In the rows, 128 means zero.
One turn sends every row of this set to another row. A few are shown first. Where does it send the rows asked after them?
Kam: [105 139 116 140  95 134 109 116 126 174 125 136 102 116]
zosus: [142 128 119 126  95 109 145 135 114 157  97 127 162 107]
Pago: [143 124 126 133 109 103 153 125 106 142 104 111 157 110]
Zozop: [ 82 127 104 143  87 121 132 121 116 190 119 137 120 131]
mitep: [ 96 132 115 137 104 126 117  90  98 164 108 107 100 113]
repep: [ 92 108 145 152 107 125 129 118 120 168 116 144 131 142]
kamaz: [146 134 109 123  98 104 139 133 109 160 104 113 154 101]
fes: [147 127 127 134 105 106 150 135 117 146 111 122 157 111]
por: [137 137 100 127  97 100 154 128 104 156 106 107 149 103]
gik: [119  98 141 151 111 115 124 111  95 147 118 106 129 151]
Sige: [122 119 115 148  86 122 117 142 122 173 139 133 124 147]
Nul: [109 107 116 144 103 109 130 102  81 156 113  90 121 143]
Bol: [111 129 138 145 106 136 106 115 129 161 124 140 108 122]
Mak: [121 112 130 151  92 129 121 117 113 181 135 152 113 136]
dugiz: [146 128 117 124 104 103 140 126 104 154 100 108 156 103]
gen: [149 127 122 126 105 104 139 129 108 152 102 113 158 104]
Kuzut: [113 100 139 149 108 121 129  89  86 165 115 124 113 136]
Ruvok: [ 96 135 119 146  98 131 151 101  99 153 114 115  96 142]
sef: [126 104 140 153 102 121 118 131 116 155 131 128 130 153]
maf: [145 132 110 123 100 102 141 128 105 158 101 108 154 100]
lotif: [106 110 116 143  98 118 133  86  79 176 114 115 106 129]
futip: [105 129 139 152 104 137 146 111 113 147 119 130 102 148]
Seg: [110 119 148 146 115 133 110 101 116 151 115 128 110 123]
leb: [101 142 116 147  90 136 146 119 116 162 125 132  97 142]
rone: [150 129 121 126 103 106 137 134 113 155 105 118 158 104]
zed: [ 78 111 123 144 106 115 138  96  92 170 102 113 123 134]
dopi: [141 125 124 127  98 107 147 130 110 152  94 123 163 107]
zapa: [139 129 112 129 104 100 156 121 100 147 101 103 153 105]
rupu: [141 140 101 128  93 103 151 138 114 160 113 118 151 104]
Lika: [113 122 107 144  83 126 124 114 106 192 133 143 105 130]
Biruv: [106 121 100 141  85 120 130  99  89 189 123 124 102 126]
noset: [140 132 111 124  91 107 146 135 113 161  97 125 160 104]
Gevam: [121 100 147 153 105 127 124 104 103 167 125 142 116 139]
Garo: [137 129 113 123  95 104 149 125 103 156  91 114 159 104]
zol: [149 132 114 124  99 105 138 135 113 159 106 118 156 102]
mefur: [ 90 120 125 149  95 126 128 127 127 181 122 149 126 138]
zinez: [ 96 143 111 145  91 133 150 110 106 162 119 121  94 140]
lom: [ 86 103 144 150 113 120 134 102 103 161 105 126 130 141]
Zofu: [112 128  90 141  79 116 122 133 108 182 134 116 116 139]
puda: [105 122  90 139  87 109 128 114  87 174 120  94 115 137]
tevo: [137 133 108 123  91 105 148 130 107 160  94 119 158 103]
zuti: [ 98 141 104 136  94 129 113 104 111 175 118 120  98 111]
ritim: [146 134 115 132  97 106 149 141 121 155 115 126 155 108]
Losul: [ 76 123 102 141  94 116 137 105  99 184 108 119 119 130]
kekot: [139 125 120 125  99 106 148 125 105 152  91 117 162 106]
rotob: [102 121 137 141 115 127 115  89 101 152 107 111 106 119]
zet: [105 136 130 151  96 139 144 119 120 155 125 136 100 146]
namol: [100 129 133 149 104 133 149 102 102 147 114 119 100 146]

tevo -> noset
gen -> dugiz
And these:
mefur -> repep
ritim -> fes
gik -> Nul
Kam -> Bol
zinez -> leb
Lika -> Mak

One turn sends every row of this set to another row. A few are shown first. Where does it send the rows asked after them?
Gos: [151 127 113 155 126 108 137 153 131 156 133 111 113 136 113]
zafib: [158 150 128 122 116 138 133 144 133 132 134 148 124 130 121]
dagi: [148 136 147 137 110 149 123 122 148 121 124 154 122 127 122]
vak: [144 150 132 138 138 114 150 122 147 145  96 157 139 110 120]
nizug: [107 129 146 156 114  86 132 101 151 135 103 125 116 120 113]
Nudi: [114 129 107 139 109 127 103 134 150 159 133 127 156 134 135]
gilov: [132 137 162 153 124 100 116 152 140 108 131 139 122 137 118]
fel: [131 111 119 143 122  77 131 139 126 153 125 107 123 137 112]
Guzo: [142 132 144 139 132 117 151 127 136 146 101 160 144 112 134]
kuvid: [101 122 154 153 111  95 124 102 150 119 110 135 120 128 114]
Lalap: [140 138 150 134 113  91 113 157 122 121 136 122 124 143 116]
Mus: [113 129 141 129 108  99 132  96 156 126 110 154 123 116 115]
kiveg: [111 129 152 130 106 106 133  92 139 132 101 145 130 119 127]
dotir: [ 98 140 131 142 105 110  96 129 153 141 128 134 155 130 137]
bunar: [120 135 111 139 111 134 105 136 150 158 132 136 160 129 140]
Gibef: [121 124 107 123  97 113 133  98 140 149 126 117 114 133 107]
buzem: [136 132 110 142 127  78 130 137 137 152 120 107 120 135 101]
bomuz: [105 140 120 154 122 103 118 139 150 159 120 137 161 120 144]
tesa: [106 145 134 141 108 111  93 140 150 138 133 137 155 131 137]
zuf: [140 138 140 131 117  88 113 156 142 115 140 136 116 137 108]
darif: [166 135 140 125 122 139 123 147 128 132 125 143 137 133 123]
mer: [107 140 117 153 123  98 113 148 148 161 126 130 158 125 140]
rusu: [125 114 117 139 100 132 122 110 133 141 135 107 112 147 109]
Lek: [135 128 125 153 125 129 158 107 146 159 104 142 126 113 126]
vem: [139 126 119 163 138  98 139 150 132 153 120 108 125 137 111]
Mibiz: [127 115 124 139  97 116 110 113 145 132 136 109 103 144 103]
lak: [147 133 137 137 112 160 131 128 135 130 130 143 126 135 126]
zinet: [124 107 117 128 102 111 125  95 134 149 113 111 124 135 109]
Gumom: [143 151 158 158 131  96 125 156 141 120 122 138 121 126 119]
nus: [132 132 132 161 139 121 157 117 141 154  95 138 137 116 125]

fel -> zinet
zafib -> zuf
And these:
kuvid -> nus
Gos -> Mibiz
bunar -> tesa

One turn sends every row of this set to another row. A few are shown first. Where does it send the rows asked after them?
linav: [119 127 156 108 122 133 113 147 121 135 132 130 126 151 110 134 144 144
 135 133 158 137 121 138]
zusir: [118 121 125 135 136 119 141 107 156 117 140 152 122 167 113 130 102 150
 138 137 140 141 128 115]
Nik: [117 151 154 133 124 118 137 113 144 124 113 135 126  99 148 131  99 129
 131 135 125 125 155 149]
Gara: [177 151 126 132 100 102 129 123 141 117 125 120 123 146 108 115 131 126
 128 127  98 120 138 131]
Digu: [134 155 160 127 129 138 130 120 122 117 133 114 135 135 128 146 101 122
 152 146 154 116 110 137]
Lisip: [109 139 124 116 127 123 118 132 134 132 112 106 102 129 140 107 137 143
 151 127 150 106 130 123]
rabe: [139 146 153 156 112  98 155 113 147 118 120 125 125 111 141 128 108 135
 112 128 134 114 150 149]
Vade: [103 139 130 147 135 137 129 113 126 145 146 140 127 132 133 131 133 156
 112  84 132 136 144 135]
lib: [115 129 111 128 124 134 122 111 126 142 123 122 110 160 132 128 107 136
 132 157 152 141 151 108]
nozer: [153 150 125 120 111 139 114 121  99 153 139 109 127 142 129 150 138 115
 106 126 127 138 134 127]
Zam: [136 107 115 142 113 122 147 111 139  98 156 132 135 145 132 110 139 118
 135 116 131 109 124 121]
Fomab: [114 155 146 126 123 135 130 135 128 142 132 121 108 150 105 154 105 146
 128 103 129 126 160 137]
Dag: [148 147 126 115 144 132 131 112 115 123 123 130  91 133 133 161 138 147
 124 110 126 140 105 115]
gopi: [126 146 106 135 154 114 142 124 146 108 126 134 109 154 117 116 136 125
 142 124 135 101 131 108]
rel: [129 127 134 153 117 137 134 119 148 136 155 145 157 140 132 103 138 116
 139 135 117 117 132 132]
mugi: [138 146 125 127 106 110 139 145 135 132 116 113 131 134 141 146 103 149
 131 167 144 135 120 130]
Fama: [178 149 144 122 100 103 132 118 137 121 127 115 112 149 122 118 123 121
 120 132 106 122 149 118]
mip: [146 119 129 122 136 104 106 105 113 114 149 124 153 145 138 109 124 135
 120 118 123 149 142 125]
dugel: [139 139 108 128 104 112 146 126 135 107 121 111 120 129 145 127 123 145
 134 156 155 126 102 125]
ril: [145 128 148 117  87 124 122 127 132 136 137 105 127 120 123 132 138 163
 118 111 140 139 116 151]
dut: [137 167 103 117 133  90 137 105 145 135 117 123 131 146 120 121 114 140
 125 109 113 146 135 145]
tumis: [131 124 115 109 122 124 130 112 124 137 111 151 103 128 155 134 123 114
 111 154 138 136 144 117]
tuse: [132 131 141 146 118 146 147 116 147 151 144 144 155 139 131 111 133 125
 139 150 114 121 120 132]
nis: [147 141 112 157 109 112 132 106 136 110 137 126 133 126 126 118 157 137
 135 116  94 123 137 130]
Loni: [145 167 142 117 126 110 138 114 141 125 114 109 130 148 129 140  82 124
 140 138 133 141 123 143]
fefab: [142 119 139 131 130 105 102 103 117 121 143 132 155 143 138 104 127 135
 128 137 121 149 148 132]
gefi: [119 152 142 124 123 132 134 111 142 135 117 133  86 134 105 144 128 127
 116  97 148 121 149 146]
Lumu: [143 146 117 156 127  91 160 122 143 113 135 142 127 150 112 131 139 132
 122 113 122 106 115 118]
tilu: [148 129 160 124 105 120 132 126 136 125 139 131 139 138 107 136 126 165
 115 105 133 146 104 148]
rit: [148 134 119 109 140 130 119 115 109 106 139 117 110 150 137 147 129 146
 120  98 131 144 119 110]
nusa: [128 157  99 126 133 101 133 104 152 135 127 127 129 144 120 121 120 151
 126  96 115 151 138 146]
kapi: [132 141 147 133 126 148 142 116 140 166 123 145 132 127 138 136 135 124
 135 145 102 131 108 129]
ger: [124 141 159 126 128 114 113  95 136 149 108 145 135 123 128 114 131 121
 122 144 132 146 148 146]
ziv: [137 134 150 119  93 130 122 134 135 143 126 101 120 108 123 127 136 156
 129 114 141 127 121 156]
zeza: [125 158 157 127 120 122 132 104 142 141 106 146  92 124 109 134 137 122
 122 128 148 128 146 148]
Rozak: [142 123  98 133 107 116 150 112 147  95 147 122 126 144 135 108 134 134
 128 121 142 118 115 119]
Tik: [139 142 111 126 106 144 122 117 111 159 132 101 118 143 134 144 131 119
 118 146 139 134 154 126]
nemag: [134 130 112 141 123 132 137  88 128 134 124 150 117 116 158 139 135 120
 110 147 120 124 137 111]
zepim: [123 140 165 139 127 151 120 129 123 116 142 121 132 133 116 144 125 140
 150 137 155 128 107 140]
didot: [158 141 166 124 107 111 142 131 130 131 131 112 101 146 131 131  99 119
 115 125 121 119 151 114]
dobeb: [129 120 136 139 135 115 136 111 149 116 144 157 129 163 107 130 108 159
 132 129 135 148 117 118]
bebid: [109 132 152 145 134 138 142 118 117 142 159 132 123 125 141 139 115 140
 109  96 144 121 140 125]
natam: [151 151 134 115 137 139 136 124 122 134 123 128  93 130 131 165 136 140
 129 126 125 136 100 113]
lazo: [118 130 156 138 130 140 136 124 115 147 153 131 110 124 145 139 112 125
 110 103 145 113 148 118]
buse: [116 153 112 131 148 116 135 121 144 120 114 125 105 145 132 108 133 135
 151 122 144  95 135 117]
Kune: [139 153 140  95 129 145 112 117 107 139 134 132 126 141 133 148 130 111
 130 111 111 144 128 141]
poped: [142 132 110 162 121 124 128  90 140 111 134 148 130 124 137 122 153 143
 128 125 103 120 134 119]
repus: [155 145 133 164 127  89 163 118 139 112 136 133 141 137 124 122 128 137
 109 114 122 112 127 132]

Lumu -> nis
Fomab -> Kune
And these:
nozer -> zepim
ger -> lib
tumis -> mugi
rabe -> nemag
Lisip -> didot
Tik -> Digu
Vade -> rit
mip -> dobeb
dut -> fefab
Dag -> ril
Rozak -> repus
buse -> Fama
natam -> ziv
rel -> gopi

One turn sends every row of this set to another row. A few are shown first. Where does it send the rows asked after them?
Taf: [127 104 134 147 135 119 108 117 108 117 138 145 140 121 152 143 135 132
 159 125 167 144 126 151 109 127 132 110 127 104]
Sile: [114 116 177 117 125 111 140 122 134 116 137 127 124 144 114 148 130 112
 105 101 120 139 121 103 119 144 100 130 139 132]
Pofup: [103 131 161 140 127 123 130 113 129 139 123 135 147 128 138 173 141 126
 166 144 147 121 147 119 124 135 124 136 127 116]
rad: [119 118 175 126 119 118 140 121 124 114 123 137 122 149 103 131 133 114
 104 118 124 127 119 119 109 141 101 130 129 134]
vafo: [133 116 127 123 110 102 111 120 143 159 145 130 125 141 125 149 126 100
 145 104 127 126 163 135 129 124 113 125 130  97]
dase: [130 124 120 115 110 122 144 134 135 105 129 134 114 149 122 166 131 115
 105 108 113 126 148 119  99 159 139 155 128 124]
nati: [128 117 145 151 144 124 146 113 115 144 143 123 124 132 131 123 115  87
 125 106 151 148 133 147 128 131 125 128 117 107]
vus: [110 113 126 125 131 139 132 131 123 112 113 134 138 126 127 137 120 141
  99 131 141 164 126 125 120 129 179 113 126 128]
lalu: [ 97  98 128 146 146 141 126 119 140 134 143 114 125 149 128 154 108 116
 163 150 121 148 141 131 137 151 146 137 127 114]
Gim: [ 94  98 142 142 137 138 130 126 125 142 142 117 124 149 126 141 112 115
 166 146 128 145 147 135 137 143 146 137 121 117]
Vivu: [122  96 121 126 143 136 142 141 133 104 124 140 143 125 133 136 117 136
 110 110 132 160 103 129 121 145 156 108 141 132]
Ritun: [134 141 134 122 126  97  86 121 146 103 156 150 135 123 144 155 127 122
 109 138 121 121 130 114 122 120 121 116 130  97]
zim: [120 139 125 107 123 146  97 132 143 126 120 107 136 125 127 159 160 140
 127 124 159 117 123 120 125 139 116 108 141 123]
Bur: [129 121 107 141 126 131 102 118 120 145 126 133 123 132 144 146 118 123
 158 142 135 134 126 146 162 157 135 117 115  93]
Beba: [138 127 123 123 113 116  90 129 152 104 150 151 157 132 128 137 144 119
 106 125 110 129 124 129 117 120 112 104 129 100]
tadok: [123 120 127 126 116 132 143 142 153 111 150 125 139 157 122 156 143 119
 118 123 115 134 147  96 114 156 131 156 140 130]
Feran: [115 107 124 115 155 139 125 140 134 112 110 136 128 127 126 141 102 139
 116 111 142 145 113 141 120 136 156  94 132 129]
morim: [122 109 121 125 105 135 134 139 149 108 140 136 134 164 103 141 136 122
 120 137 107 127 145 115 111 148 133 155 138 132]
fiz: [101 125 157 135 115 114 129 122 130 147 130 120 148 126 132 176 146 116
 162 141 132 115 148 128 128 130 115 129 120 120]
fus: [118 103 127 131 129 146 128 126 139 108 119 153 151 137 120 130 114 140
 117 122 131 158 106 130 107 134 161 103 131 129]
vini: [124 113 145 149 138 119 146 122 112 153 143 128 125 139 128 122 115  93
 132 117 141 145 146 145 140 129 131 133 110 106]
der: [120 122 128 138 125 127 109 132 122 135 132 119  92 132 130 120 118 119
 102 129 105 147 115 103 114 154 156  94 114 111]
sike: [114 115 145 158 134 130 141 115 102 135 142 121 119 141 135 123 106  96
 132 111 143 152 138 143 132 135 128 135 113 119]
Vos: [107 109 114 126 135 134 131 125 144 123 119 133 136 114 134 157 116 125
  96 131 122 154 109 126 119 130 178 108 128 131]
marab: [115 107 163 117 117 111 132 110 130 114 127 128 103 153 117 170 134 128
 109 116 129 139 122 111  92 152 121 137 124 136]
Loz: [139 126 121 122 118 102  92 134 147 108 146 153 149 123 150 151 141 129
 104 119 114 132 124 111 132 128 116 104 137 107]
rofes: [130 114 134 120 109 103 109 120 137 159 151 127 128 140 122 155 136 105
 161 119 127 124 156 139 133 130 113 125 121  91]
merod: [115 117 125 138 129 133 119 127 133 137 137 116 104 113 137 135 126 109
 104 118 113 140 101 109  96 143 161  89 121 119]
Fof: [113 128 159 130 124 116 131 117 124 141 129 136 153 126 132 169 145 123
 169 141 148 121 147 136 131 132 123 137 119 104]
Bovo: [134 116 101 139 126 118  99 117 126 145 120 129 111 126 142 149 120 119
 152 141 125 126 123 145 160 157 123 117 127  96]
vol: [117 137 136 119 106 147 100 118 140 114 119 121 148 121 118 148 161 134
 127 146 134 120 100 116 127 141 112 113 144 120]
zom: [116 109 175 107 121 101 136 122 121 118 126 117 113 144 102 151 145 124
 101 121 134 141 131 121 100 138 118 126 122 127]
bop: [131 109 120 145 128 125 125 130 130 128 143 125 103 127 136 125 121 118
 110 132 110 147  87  97 121 167 145 111 133 120]
pud: [113 142 132 106 106 142  87 118 126 103 127 105 129 117 128 156 159 139
 126 142 138 136 115 112 122 147 132 116 140 102]
tuf: [106 130 124 111 108 140  78 121 129 101 132 104 117 121 140 157 153 126
 111 132 130 129 118 119 129 133 112 120 146 119]
felib: [129 119 116 124 121 132 142 138 150 125 150 113 121 158 111 151 145 119
 119 134 140 126 147 109 105 150 141 158 131 131]
kor: [121 116 136 126 104  98 118 124 137 154 149 125 140 129 127 158 137  98
 147 115 124 123 161 139 127 115 114 129 125 106]
Bedug: [129 114 123 143 125 121 107 113 113 119 136 145 144 119 154 156 127 134
 166 121 153 145 116 155 116 139 136 105 117  98]
gez: [133 126 121 145 113 139 118 119 134 136 129 136 107 130 121 114 114 115
 110 131 108 137  90 107 120 159 146 106 125 114]
det: [138 119 102 140 115 116 101 107 121 145 126 130 122 122 144 156 122 123
 154 128 135 136 111 148 148 155 129 110 117  95]
fiv: [117 130 130 117 108 139 100 132 134 119 123 119 139 114 139 153 164 142
 129 125 142 125 107 100 126 144 117 106 154 124]
buf: [ 98  97 124 154 136 140 129 122 125 134 143 115 123 159 131 143 102 114
 149 135 125 153 147 138 141 148 141 139 115 125]
dud: [140 137 126 116 128 110  88 124 140 103 138 138 145 133 137 155 148 128
  90 122 124 142 134 131 125 134 120  98 111  92]
Sedu: [127 108 137 143 130 124 103 112 108 127 141 142 136 126 149 136 123 131
 162 121 163 151 125 152 125 130 136 107 118  94]
vudu: [124 125 123 116 113 118 141 147 136 107 136 123 122 147 110 158 143 118
 114 141 101 126 157 115 109 156 145 152 124 114]
biruz: [112 122 177 110 144 104 136 124 130 107 132 131 110 142 110 153 107 111
 110 117 119 126 129 123 114 140 112 130 129 125]
veb: [126 134 122 131 130 122  90 129 135  94 141 135 144 131 153 161 156 126
  87 128 128 128 136 127 122 125 112 111 117 116]
guze: [136 124 113 149 129 120 116 122 131 133 149 128  98 126 139 124 117 118
 109 149 132 136  99 100 113 149 162 119 124 115]

rofes -> vini
guze -> Ritun
And these:
bop -> Loz
rad -> fus
det -> kor
tuf -> dase
lalu -> Bovo
der -> dud

